The rows of Z fall into 3 groups, and each row is roughly a mix of its group's hidden directions.
Z (106 x 10):
[[ -7.0  17.8  -6.0   1.4  -2.3  15.9  12.0  10.9  60.3  12.3]
 [ 28.8  -3.8  30.3 -28.8  23.0 -24.0  14.5  -6.1   7.9  26.5]
 [ 13.5  12.6  -9.7   0.1   0.3   8.1  32.5  -1.0  48.9  27.7]
 [-22.4 -17.0   6.2 -10.8   6.7 -15.6 -28.6   4.9 -47.1 -20.4]
 [-10.8  20.5   1.0  -5.4  -8.6  10.4  27.5  16.3  53.1  11.1]
 [ -4.6  16.9  -7.5  -0.2  -2.7  14.2  19.5   7.9  59.0  14.6]
 [-30.4  22.9 -13.9   5.0   2.0  36.5 -10.8  17.4  24.8 -25.9]
 [ 10.0 -35.8  11.7   3.4 -16.8 -14.5 -17.7   2.7 -48.4   4.4]
 [-37.5  23.4 -14.0   5.5   9.5   5.5 -15.5   5.1 -35.5 -29.8]
 [-26.4  -3.3 -30.9  22.2 -14.3  29.3 -21.9  17.3 -11.8 -24.0]
 [  6.5 -18.7   0.3  22.8  -4.2   2.8 -45.7 -24.8 -31.0 -10.6]
 [ -1.4 -12.6  12.2 -11.8  11.8 -18.3  -4.9  -3.5 -59.4 -15.0]
 [ -4.8  -9.3  -3.3 -40.1  45.3 -17.3   4.8   3.0 -23.1   8.0]
 [ -3.6 -24.6   9.9 -15.3  -7.2 -20.4   4.0  25.7 -51.1  -2.7]
 [ -6.6 -12.1  -2.5   5.6 -11.6 -40.7  30.7 -32.8 -11.3  23.3]
 [ 22.3 -16.9 -32.6  13.0  -6.6 -41.9 -14.3  13.4  16.9  15.1]
 [ -4.2  -3.6  14.7  34.6 -44.9   1.1 -16.2   8.1 -29.6   6.7]
 [  6.9   9.0 -16.3  35.5 -37.8  13.5   1.0  -5.7  36.1 -10.6]
 [ 39.8 -45.1   7.6   5.7 -10.3 -20.3 -11.1  13.9 -10.8   7.4]
 [  1.6 -18.8   8.4 -10.2   1.7 -17.4 -10.1  14.3 -58.5 -12.0]
 [  1.4 -18.8   5.5   0.2  -1.0  10.4 -37.8  30.4 -43.0  -3.7]
 [ -3.9 -17.8   7.2  -9.9   4.3 -15.0  -6.8   0.3 -61.0 -14.8]
 [ 10.3 -23.9  -5.8 -32.1  32.5 -29.9   0.7   1.3 -26.8  17.3]
 [ 27.8  12.8  23.4   3.4  -7.4  11.6   4.0  -2.6  54.8   2.4]
 [-30.4  42.8  -7.2  15.2   2.3  25.0  -7.3 -11.2 -12.6 -26.6]
 [-39.9  44.3  -2.6  -4.5  12.1  21.4   6.6 -18.0   8.2  -9.5]
 [ 22.7   8.2  17.4  15.9 -19.5  11.9   4.7  -8.5  54.4  -0.3]
 [ -1.6  21.3 -17.6  19.1   6.0  19.8 -10.6 -27.2  48.0   0.6]
 [-26.5  28.1  22.2 -13.6  11.8  40.4  21.3 -16.3   6.6  -1.8]
 [  1.9  21.1   3.7 -11.7  22.8  -5.2  33.4 -44.9 -18.1 -10.3]
 [-15.3  29.4  -3.7 -13.4   8.7   9.2  28.3 -14.5  42.6  20.8]
 [ 15.9  -3.1  27.2   8.8 -24.5 -33.1   9.2  -3.7 -24.9  34.9]
 [-31.1  23.3   4.3   3.7  -3.6   7.8  -0.9  11.9 -54.3  -2.4]
 [ 19.7 -22.6  33.3 -28.3  -5.8  11.3  29.1  -1.9  18.3  23.6]
 [-16.7  42.1 -10.4  29.5  -1.4  26.9  -8.7 -13.1  -4.9 -26.3]
 [ 11.4  -5.4  -2.7   9.9   5.9  -8.9 -20.1 -27.3 -52.3 -21.1]
 [-13.7   1.8  10.8  21.6 -27.8  10.7 -25.1  23.0 -43.5  -1.3]
 [ 15.4  -5.5 -14.5 -23.2  35.0  -4.5  20.7 -26.8  35.0  -8.9]
 [ 49.7 -33.9  17.9   8.7 -13.5  -5.1   5.6  -0.7  14.2  16.0]
 [ 12.6   1.2  -1.5 -26.0  29.4 -13.1  26.2 -14.6  41.9  13.5]
 [ -8.0  17.4   1.6   4.1 -21.6  16.2  15.2  21.7  53.2   7.9]
 [ 24.3   8.1   8.7  25.8 -32.4  12.0   0.3  -3.6  45.9   0.7]
 [-19.9  20.0  -6.5 -12.7   3.6   8.3  21.4  28.9  48.0   5.8]
 [ 48.4 -37.5  12.5   6.5 -13.7  -5.3   3.0   7.3  13.1  17.7]
 [-36.7  19.3  -4.5   3.0   5.7  -0.2 -27.3  -6.6 -35.2 -30.0]
 [ -6.2 -12.2  -1.3 -39.1  44.9 -17.8   1.6   1.8 -25.3   4.5]
 [  6.8 -33.9   1.1   9.1 -18.9  -6.2 -37.4  33.3 -22.3   6.0]
 [  5.7  11.1   2.2  38.4 -43.8  18.7  -3.5   0.6  27.6  -5.7]
 [ 10.4  -7.9 -36.5  13.7  -6.0 -49.9 -19.1   6.5   7.4   5.7]
 [ 33.7  -7.0 -16.4  10.6  -6.7 -10.7  20.7   7.1  41.9  27.5]
 [ -4.0  -8.2  10.1 -13.2  15.7 -15.9  -0.2 -12.6 -58.3 -17.1]
 [-18.4   1.1 -29.8  31.6 -28.4  25.1 -13.3  10.1  19.9 -19.5]
 [ 37.7 -35.4 -10.5  19.5 -10.4 -27.7 -14.5  17.7 -12.2   0.8]
 [-13.7  -1.7 -13.3 -35.5  43.1  12.3 -13.8  27.3   8.9  -7.8]
 [ -5.5  -4.6   7.7 -44.0  51.3  -4.7   2.1   3.0   0.2  -0.4]
 [ 26.3   6.8  22.2  10.4 -10.0   9.8  13.2 -19.9  51.1   0.0]
 [  3.7  19.6  -5.4  16.2  -8.7  21.1   3.5 -12.0  57.2   9.0]
 [ 20.5   6.6   3.6  31.2 -35.7  11.7   2.7  -7.9  42.2  -1.2]
 [ 17.6  -0.7   2.5 -11.7   0.1   4.9  35.8   0.5  43.6  32.4]
 [ 19.0  -8.5  11.4  15.2   5.5   4.4 -10.3 -58.3 -18.9   2.2]
 [-34.6  35.9  -8.7  11.5   3.2  17.5 -14.3  -6.9 -22.9 -30.3]
 [ 21.3 -19.4 -11.2  24.1 -25.9   0.0   3.0 -46.3  -5.5  18.1]
 [ 24.0  13.3  15.4   7.6 -12.4   2.8  16.0 -14.3  55.0   4.6]
 [ -9.1  19.4   5.8  -3.6  -9.9  14.7  17.8  28.2  52.3   6.8]
 [ -5.4  19.2  -6.6   2.3  -2.3  15.1  17.6   1.8  59.4  14.1]
 [-13.0  19.3  -2.6  -6.1  -1.8  13.0  16.1  24.0  55.2   8.5]
 [-29.5  19.3  -2.6  11.4   5.8  -3.0 -31.8 -13.7 -33.2 -31.4]
 [  9.4  -0.4  10.3 -43.3  49.6  -7.3   8.9  -4.9   4.7   1.6]
 [ 23.6   6.8  -6.6  24.3 -23.5  18.8 -16.4  16.7  44.0   9.5]
 [ 20.5 -14.5  -5.5  25.0 -31.6   8.1 -29.9  25.2  25.3  13.8]
 [-43.0  42.1  -1.3 -10.4  12.3  20.2   7.5 -16.4   6.2  -8.0]
 [-19.5  -4.6  -2.0 -31.8  36.9 -14.2   2.0   0.9 -41.6   0.7]
 [ 26.0   5.6 -25.5  13.8  -5.7  -9.2  20.6   6.5  44.2  25.0]
 [ -4.1 -21.9  15.2 -16.9   0.8 -21.1   4.8  10.7 -55.6  -5.1]
 [ 14.6   5.4   0.6  30.4 -35.0  14.1  -0.9  -1.2  46.0  -1.7]
 [ -7.6  -3.3  -1.8 -40.4  47.9 -13.7  12.8  -9.3 -16.5   0.5]
 [-43.8  43.0  -5.3  -2.3  11.1  15.3  -3.9 -17.8  -0.3 -14.7]
 [  1.7  17.2  -7.9  -8.7   2.9   6.1  33.2  -4.8  48.1  28.2]
 [-34.1  44.3   5.4   0.9   8.8  27.4   8.7 -20.8   2.2 -14.5]
 [ -3.4 -15.9   6.0 -10.4   9.3 -17.4  -9.0  -0.9 -60.0 -15.2]
 [ 22.3 -14.3   0.4  26.7 -32.9  12.2 -28.4  16.7  27.4  15.2]
 [  1.6 -20.4  11.6  -6.9   0.3 -16.7  -4.7  -6.5 -60.6  -9.9]
 [ 25.7  -7.9   9.5  13.2  -4.0  -4.4  -2.9 -44.3 -41.1  -5.8]
 [-36.6  20.0  23.1 -12.6   6.1  16.9 -16.7 -23.6 -24.7 -22.8]
 [  2.9   1.2  10.2  39.4 -47.3   8.9 -15.9   7.6 -20.3  -0.5]
 [-13.4  18.7   7.5 -24.6   6.0   4.1  36.7  31.8  32.7   6.6]
 [ -4.9  11.4  28.8 -15.7   5.4  45.6  30.4  -7.0  17.3  10.0]
 [ 20.2  14.2   5.1  14.6 -20.2   3.5  14.2  -7.1  56.1   6.7]
 [  6.2 -23.6   1.2 -33.3  37.5 -24.0   1.9  -2.7 -29.2  12.9]
 [  4.3  -9.2 -11.5   9.6  21.7  -5.7 -22.3 -50.2 -28.9  -5.9]
 [ -3.2 -19.4   9.6  -9.1   1.2 -18.5  -4.8   2.3 -60.5 -11.0]
 [ 15.2  -3.0  36.3 -33.1  28.1   2.1 -14.1  26.4  10.3  16.3]
 [  5.0 -23.1  -1.9 -20.9  16.0 -40.0   3.4   0.3 -35.3  24.5]
 [ -9.9   7.8   8.9 -29.9  -2.0 -11.2  47.7  30.4 -15.5  -3.0]
 [  3.9  17.2 -13.9  19.2  -7.3  21.3  -5.3  -9.5  56.2   7.3]
 [ 19.3   9.7 -24.0   7.9  -3.2  -9.9  25.8   6.1  45.6  26.7]
 [-11.9   3.0   6.8 -12.7  23.7 -10.8   3.6 -26.7 -49.3 -22.9]
 [  3.2 -33.0  12.4   3.7  -3.5  -9.1 -28.7  -8.4 -49.5  -2.3]
 [ 30.0  -3.0  30.3 -12.5   4.8 -27.6  22.8 -22.8  17.4  24.6]
 [  4.8   3.7   2.1  30.2 -34.3  29.1 -29.4  23.8   9.9 -14.5]
 [-24.5 -26.6  13.4 -32.0  14.4 -25.3 -17.2   2.9 -32.3  -2.0]
 [-25.6  -4.8  22.5  -9.4   6.3   8.4 -26.5  -8.5 -43.6 -25.5]
 [-20.9  25.3   9.2 -17.2   8.7  14.1   5.7  44.4  29.3 -10.7]
 [ 43.2 -38.5  -4.7  14.6 -15.1 -19.6  -9.5  18.8  -7.4   4.2]
 [  2.8   0.0 -14.1 -17.8  37.6  22.7   6.3 -19.7  29.6 -31.0]
 [-26.2  47.2 -17.1   4.5   6.5  15.9  15.1 -13.2  28.0   0.5]]
Here is one row of each group, with its name. Which group are the others in?
[ -0.2  22.8  25.7   9.8 -27.5 -19.7   8.0  11.3 -35.3  29.2]
Y
[ 15.6 -30.5   5.5  10.3  -6.2  -8.7 -18.6 -30.7 -44.5   4.2]
M
[ 16.8  -9.7  30.4 -21.7  -0.1  14.4  31.9 -10.4  30.5  26.0]
H

[ -5.6  21.0   3.5  35.8 -36.5  27.0  -0.4  -2.1  26.9 -12.8]
Y
[-38.1  23.1 -10.1   4.4   6.8   8.1 -19.3   0.8 -35.0 -29.9]
H
[ -2.3 -17.3  12.3 -15.3   2.7 -19.6   0.1  12.6 -58.0 -10.5]
M
[  6.6  14.5  19.7  -8.6   7.3   9.5  12.4 -14.2  58.9  -5.4]
Y
[ 37.1  -5.0 -24.5  21.0  -9.9 -11.9  16.2  12.9  34.0  21.1]
H
[ 19.4 -42.0  26.3  -4.5  -5.7  -7.9 -18.5   5.5 -36.0  -9.5]
H
[-43.0  42.3  -2.8  -9.0  12.1  20.5   2.7 -16.9   9.8  -5.5]
H
[ 28.1  -7.0   2.5  29.9 -34.6  12.3 -31.4  18.9  16.0   4.6]
M
[ 11.2  16.1  -5.2  22.5 -21.5  -0.4  26.5 -38.7  30.9 -13.5]
Y
